In the data rows, the value 128 means zero.
Here is a table of points, one per row:
[144, 143, 172, 167, 130, 106, 135, 207, 128, 113, 131, 131, 96, 103, 125, 125, 31, 149, 181, 86, 146, 123, 134, 69, 167, 93, 106, 159, 149, 102, 66, 200]
[99, 104, 86, 143, 91, 177, 143, 95, 84, 88, 121, 145, 165, 45, 111, 152, 92, 146, 131, 193, 145, 164, 188, 148, 112, 137, 129, 112, 205, 126, 77, 128]
[80, 98, 72, 103, 189, 130, 144, 83, 146, 137, 170, 99, 151, 96, 101, 145, 103, 121, 111, 127, 125, 136, 116, 191, 174, 164, 79, 99, 141, 134, 178, 140]
[104, 133, 126, 208, 81, 163, 150, 143, 129, 127, 139, 90, 111, 90, 123, 123, 89, 142, 105, 155, 164, 99, 165, 136, 103, 130, 170, 152, 229, 132, 70, 91]
[162, 68, 138, 155, 147, 124, 100, 136, 103, 105, 121, 104, 130, 157, 121, 167, 147, 181, 195, 134, 166, 86, 169, 90, 142, 101, 182, 95, 123, 127, 176, 80]
[133, 148, 113, 101, 163, 162, 134, 97, 183, 144, 127, 140, 182, 95, 139, 113, 189, 100, 150, 34, 128, 93, 73, 139, 129, 112, 117, 92, 164, 144, 98, 107]
[121, 159, 182, 144, 149, 136, 76, 100, 113, 102, 113, 118, 146, 86, 71, 99, 140, 104, 95, 156, 197, 126, 85, 153, 146, 94, 153, 152, 101, 150, 124, 200]
[122, 150, 96, 114, 95, 100, 137, 157, 144, 122, 148, 108, 149, 136, 168, 67, 79, 175, 130, 143, 57, 123, 79, 171, 145, 100, 111, 136, 119, 159, 235, 144]
[85, 145, 145, 160, 98, 94, 102, 132, 95, 109, 106, 166, 112, 137, 172, 142, 143, 126, 96, 172, 132, 146, 198, 68, 123, 148, 82, 164, 117, 160, 122, 71]
[119, 136, 134, 137, 132, 95, 117, 153, 68, 143, 106, 155, 143, 142, 133, 162, 69, 47, 77, 76, 163, 101, 157, 89, 120, 155, 113, 128, 127, 133, 250, 164]
[130, 95, 117, 81, 150, 162, 170, 103, 233, 114, 147, 145, 110, 111, 158, 147, 90, 73, 102, 168, 151, 107, 136, 139, 111, 154, 167, 129, 88, 102, 90, 102]
[163, 115, 115, 111, 101, 184, 151, 120, 219, 143, 112, 75, 154, 184, 107, 105, 148, 11, 114, 139, 134, 163, 158, 146, 101, 124, 92, 135, 99, 119, 177, 109]
[122, 131, 172, 114, 136, 97, 125, 137, 124, 125, 133, 99, 80, 118, 169, 69, 179, 195, 142, 200, 132, 134, 136, 189, 89, 131, 107, 112, 189, 63, 156, 153]
[178, 82, 193, 117, 151, 130, 79, 106, 115, 106, 148, 110, 146, 206, 152, 182, 117, 129, 125, 130, 101, 106, 178, 79, 96, 133, 114, 126, 140, 140, 57, 104]
[118, 154, 106, 120, 199, 109, 127, 123, 75, 87, 117, 136, 134, 117, 79, 129, 61, 107, 70, 176, 108, 137, 157, 124, 77, 145, 171, 133, 135, 142, 184, 184]
[191, 139, 87, 128, 98, 174, 139, 138, 137, 134, 154, 119, 117, 169, 131, 154, 167, 128, 125, 149, 153, 105, 152, 67, 108, 177, 75, 126, 94, 116, 44, 92]
[80, 181, 127, 116, 172, 170, 103, 136, 129, 139, 120, 136, 134, 133, 158, 113, 198, 117, 148, 68, 90, 142, 90, 158, 94, 94, 121, 106, 139, 160, 74, 93]
[123, 149, 209, 174, 124, 134, 158, 59, 96, 116, 133, 147, 140, 167, 71, 122, 171, 145, 58, 150, 187, 166, 132, 170, 92, 96, 74, 99, 129, 99, 137, 100]
[99, 138, 135, 82, 130, 106, 90, 124, 119, 164, 140, 122, 112, 159, 105, 175, 151, 74, 222, 158, 95, 111, 212, 138, 102, 134, 89, 126, 75, 91, 145, 183]
[141, 120, 124, 151, 120, 154, 142, 196, 148, 142, 148, 89, 115, 147, 107, 128, 114, 93, 138, 21, 162, 74, 122, 179, 139, 149, 109, 92, 94, 171, 198, 132]
[145, 90, 124, 130, 144, 157, 159, 112, 222, 145, 105, 111, 126, 106, 166, 151, 77, 124, 63, 95, 140, 107, 147, 107, 113, 117, 176, 177, 124, 110, 94, 116]
[152, 130, 139, 146, 120, 59, 111, 119, 131, 153, 114, 127, 135, 120, 169, 144, 75, 120, 186, 122, 166, 116, 142, 149, 90, 92, 186, 138, 31, 153, 101, 80]
[125, 145, 85, 67, 97, 94, 145, 93, 94, 148, 105, 163, 181, 172, 130, 153, 120, 23, 142, 119, 166, 100, 87, 91, 108, 161, 112, 166, 183, 121, 164, 140]
[136, 123, 123, 100, 101, 120, 161, 188, 86, 164, 179, 104, 150, 128, 115, 114, 129, 204, 129, 116, 74, 119, 81, 103, 169, 98, 77, 115, 148, 159, 205, 123]
[127, 146, 105, 177, 97, 202, 124, 7, 80, 166, 121, 119, 112, 107, 178, 117, 141, 136, 128, 91, 147, 139, 127, 68, 109, 174, 128, 155, 127, 133, 98, 116]
[136, 121, 102, 123, 91, 105, 152, 196, 141, 162, 134, 152, 122, 166, 107, 95, 155, 137, 115, 127, 65, 182, 48, 133, 103, 124, 106, 125, 126, 130, 203, 118]
[115, 129, 129, 159, 179, 144, 90, 190, 117, 144, 96, 139, 174, 114, 114, 111, 197, 204, 112, 36, 75, 122, 136, 140, 124, 124, 86, 106, 138, 107, 109, 144]
[62, 138, 117, 146, 150, 142, 132, 172, 144, 115, 137, 145, 130, 154, 122, 114, 164, 90, 139, 89, 51, 171, 58, 165, 143, 128, 114, 116, 144, 159, 102, 101]
[119, 138, 207, 135, 99, 129, 124, 154, 42, 123, 116, 97, 93, 82, 126, 136, 90, 182, 195, 140, 184, 166, 69, 173, 131, 140, 127, 145, 156, 113, 111, 117]
[133, 132, 107, 178, 56, 121, 67, 152, 147, 116, 141, 153, 117, 181, 125, 133, 147, 165, 137, 208, 95, 108, 161, 103, 159, 173, 114, 134, 127, 107, 63, 80]
[164, 114, 145, 141, 139, 116, 149, 142, 52, 141, 100, 176, 92, 143, 134, 76, 113, 173, 144, 119, 125, 129, 96, 96, 202, 110, 146, 151, 218, 91, 80, 99]
[102, 142, 129, 98, 143, 107, 93, 140, 134, 134, 130, 149, 140, 170, 97, 137, 45, 79, 86, 181, 157, 155, 130, 82, 145, 105, 142, 103, 94, 149, 90, 222]
[151, 88, 122, 62, 153, 89, 102, 160, 191, 112, 112, 129, 119, 155, 96, 142, 158, 192, 124, 62, 100, 126, 134, 169, 113, 151, 100, 79, 203, 146, 158, 185]
[153, 121, 147, 194, 155, 117, 69, 108, 102, 110, 104, 149, 138, 103, 93, 114, 200, 89, 85, 203, 163, 146, 100, 123, 193, 87, 111, 123, 65, 133, 150, 150]
[102, 124, 70, 134, 133, 100, 141, 137, 147, 145, 149, 128, 119, 127, 125, 78, 202, 123, 127, 121, 77, 164, 136, 149, 81, 77, 123, 154, 160, 101, 236, 145]
[140, 164, 104, 118, 113, 131, 135, 85, 132, 133, 137, 133, 91, 99, 167, 142, 125, 116, 145, 144, 101, 125, 135, 177, 144, 146, 201, 104, 51, 120, 70, 88]
[112, 114, 124, 116, 122, 101, 178, 109, 105, 85, 131, 137, 106, 152, 150, 130, 70, 97, 198, 209, 141, 161, 56, 124, 162, 107, 145, 136, 127, 143, 57, 166]
[163, 77, 141, 148, 160, 129, 128, 124, 177, 130, 92, 106, 112, 115, 172, 151, 122, 155, 91, 151, 90, 100, 154, 111, 138, 97, 194, 151, 127, 130, 129, 82]
[115, 157, 98, 48, 122, 123, 160, 110, 185, 95, 134, 140, 111, 61, 96, 140, 145, 197, 120, 81, 149, 119, 147, 84, 173, 184, 162, 169, 71, 117, 157, 122]
[151, 137, 151, 74, 90, 129, 181, 78, 102, 138, 147, 130, 125, 70, 134, 124, 170, 151, 139, 69, 117, 124, 140, 128, 146, 156, 209, 99, 41, 126, 81, 147]
Along one direction, these points spread out more than along any other. Take the direction at right angles to it along which they spread out most. Go by this last direction. For each point below, how far along it does it lie, from 0 to 99? 50 is the average, and the first point above lies past it. One standard deviation of the points above along it is 16.
[123, 149, 209, 174, 124, 134, 158, 59, 96, 116, 133, 147, 140, 167, 71, 122, 171, 145, 58, 150, 187, 166, 132, 170, 92, 96, 74, 99, 129, 99, 137, 100] ~ 58
[136, 121, 102, 123, 91, 105, 152, 196, 141, 162, 134, 152, 122, 166, 107, 95, 155, 137, 115, 127, 65, 182, 48, 133, 103, 124, 106, 125, 126, 130, 203, 118] ~ 55
[102, 124, 70, 134, 133, 100, 141, 137, 147, 145, 149, 128, 119, 127, 125, 78, 202, 123, 127, 121, 77, 164, 136, 149, 81, 77, 123, 154, 160, 101, 236, 145] ~ 49
[99, 138, 135, 82, 130, 106, 90, 124, 119, 164, 140, 122, 112, 159, 105, 175, 151, 74, 222, 158, 95, 111, 212, 138, 102, 134, 89, 126, 75, 91, 145, 183] ~ 35
[133, 132, 107, 178, 56, 121, 67, 152, 147, 116, 141, 153, 117, 181, 125, 133, 147, 165, 137, 208, 95, 108, 161, 103, 159, 173, 114, 134, 127, 107, 63, 80] ~ 64
[140, 164, 104, 118, 113, 131, 135, 85, 132, 133, 137, 133, 91, 99, 167, 142, 125, 116, 145, 144, 101, 125, 135, 177, 144, 146, 201, 104, 51, 120, 70, 88] ~ 39
[121, 159, 182, 144, 149, 136, 76, 100, 113, 102, 113, 118, 146, 86, 71, 99, 140, 104, 95, 156, 197, 126, 85, 153, 146, 94, 153, 152, 101, 150, 124, 200] ~ 52
[80, 181, 127, 116, 172, 170, 103, 136, 129, 139, 120, 136, 134, 133, 158, 113, 198, 117, 148, 68, 90, 142, 90, 158, 94, 94, 121, 106, 139, 160, 74, 93] ~ 53
[151, 88, 122, 62, 153, 89, 102, 160, 191, 112, 112, 129, 119, 155, 96, 142, 158, 192, 124, 62, 100, 126, 134, 169, 113, 151, 100, 79, 203, 146, 158, 185] ~ 53
